128 stands for zero in the data rows.
Here are some points, each followed by its number:
[ 85 100 159 102  62 164 193  72 125 129 202 155 144 153 176  92 199 246
 100 253 154  60 113 134 154 132  18] 0
[184 225  73  75 107 113 128 230  51  83 139 133  88 160  33 190   5   0
 128 138 197 255 168  54  73  45 232] 1
[129 131 141 118 171 160 140 164  92 146  94 123 151  80 114 129 140  31
 156  29  80 195 115 117 174 172 102] 2
[134 146 156 103 121 162 138 156 124  97 118 133 139 209  95 117 153 119
  99 119  94 131 141 129 160 102 145] 3
[112  89 143 126 121 129  75 133 127 183 207 175 132  31 123 160  53 108
 197   0 117 155  78 118 119 161 165] 4
[ 61  60 136 172 111 107 170 137 198 172 146 117 122 105 165  73 171 194
 146 145 134 110 148 147 134  73 128] 5
[ 91 169 101 120 166 109 125 116  78  95 163 107 135 116  91 185 102  60
  77 179 161 159 176 136  98 122 150] 6
[ 92 165 193 205 139 154 145 167 170  90  52  79 180 248 192  73 191 199
  88 236 177  47  35 140 104  98   6] 7
[224 144  90  30 136 172  20 188 136 169  94 132  79  34  78 163  79   0
 156  28  74 161 121  85 133 126 143] 8
[ 75 139 148  98 122 149 131 119 152 117 109 118 160  86 174 161 143 114
  96 100  96 157 104 107 117 105 106] 9
[190 213 115  63  76 113 123 202 132  78  98 113  84 151  64 165  97   0
 124  47 130 173 142  64  88 131 183] 10
[168 196  64 110 139  70 108 255 121 139 105 180 100 141  48 204 110   0
 131 114 190 183 165  74 106 120 158] 11
[ 86  86 171 145 123 103 164  45 184 157 136 100 185  86 185 119 153 218
 177 134 101 109 130 161 118 112 100] 12
[118 133 153 128 133 129 123  73 229  94 143 111 130 131 164  41 170 195
 131 179 136  40  86 106 184 163 131] 13
New points follow, each followed by the numbers of its three nearest points above, looking only along the 3 directions in which the numbered points spread most, nearest first.
[212 149  91 114  59  62 110  85  62 186 150 150 175  83 109 233 164  65
  96 166  44 125 188 144 151 204 116] 9 6 3
[114  48 134 163 129 105  29 124 143 107 123  72 120 146 171 103 125 118
 194  52 105 178 139 135 131 145 102] 9 2 3
[ 49 172 141 141 145 161  97 180 164 135 171  98 137 156  94 120 134 120
  77 144 105 142 124  82 108 152  94] 3 9 6
[163 158 122 119  61 112  77 163 145 121 113 142  92 154  98 212  87 104
 155  93 129 105 170  64  75 127 187] 6 3 11
[146 208  87 140 127 116 142 150 153  72 125 129  42 194 180 150 148  57
 148 203 192 166 120 143 104 113 107] 3 6 9
[ 79 134 156 163 167 137 130 114 115 104 143 135 153 137 175  69 120 180
 168 173 156  94 112  96 146 166 144] 5 13 9
[182 226  41 176 163 136 114 158  17  96 127 152 105 107  44 202  56   5
 118 142 108 162 131 102 142  61 161] 11 10 1
[ 97  91 146 184 156 114  91 100 120 159 161 201 161  98 123 130 220 231
 112 167 134 102 109 165  78 157  65] 5 12 13
[112 131 147  90  27 101  26 147 126  93 139 184 128  85  84  70  84  60
 189   0   8 177 132  98 200 128 222] 2 4 8
[179 120 105 167 113 152  59 206 102 149 165 115 148 109 126 166 112 108
 108 127 103 147 128 135 142  90 173] 9 3 6
[ 53  79 135 148  75 137 115 119 190 153 153  91  98 116 236   0 178 250
 116  64 122 101 103  97 160 149 133] 12 13 5
[178  72 204 160 101 129 157 120 162 146 147 133 117 117 172 118 181 238
  88 151  84 130 163 132 138 145 117] 5 13 12
[143 203 135 114 141 112 117 100  94 121 134 155 178 151 130 145 133  88
  75 178 163 125 122 198 120 122 106] 3 6 9
[ 91 157 140  72 134  87 145 158 146 118 155 146 123 121  49 143 131 158
 154 163 167 127 155  81 139 126 102] 6 3 9
[133 156 140  75 113 127  89 107  71  89 165 166 136 156  95 162  94  73
 111 124 103 110 137 113 112 149 154] 6 3 9
[ 70  34  65 111 107 113 100 179 247 124  90 181 138  95 106  35 116 163
 164  10  97  99  87 138 170 164 156] 9 2 4
[ 63  87 156 110  97 187 155 160 195 117  92  77 118 143 246 144 210 192
 110 176 117  43 103 115  87 116  78] 13 5 0
[150 163 165 141  86 107  47 165 107 143 119 155 115 108  25 110  89  28
 176 181 177 181 150 117 106 137 153] 6 11 10
[137 172 106 172 142 109 143 180 130  47  99  69  80 178 132 146  94 105
  89 196 231 132 148 113 124  93  54] 3 6 9
[ 84  56 137 135 150 133  88 118 255 145 165  96 104 116 190 100 134 202
 146  64 138  85 133 150 118 217 144] 12 5 9
[151  56 210 220 144 109 123 134 203 132 189 105 118 146 194  68 133 219
 119 172 157  68 116 175 180 107  93] 13 5 12
[ 73 155 117 183 140 157 153 145 167 159  88  81 178 164 166 111 153 175
  80 139 176  56  92 188 126 120 111] 13 5 3
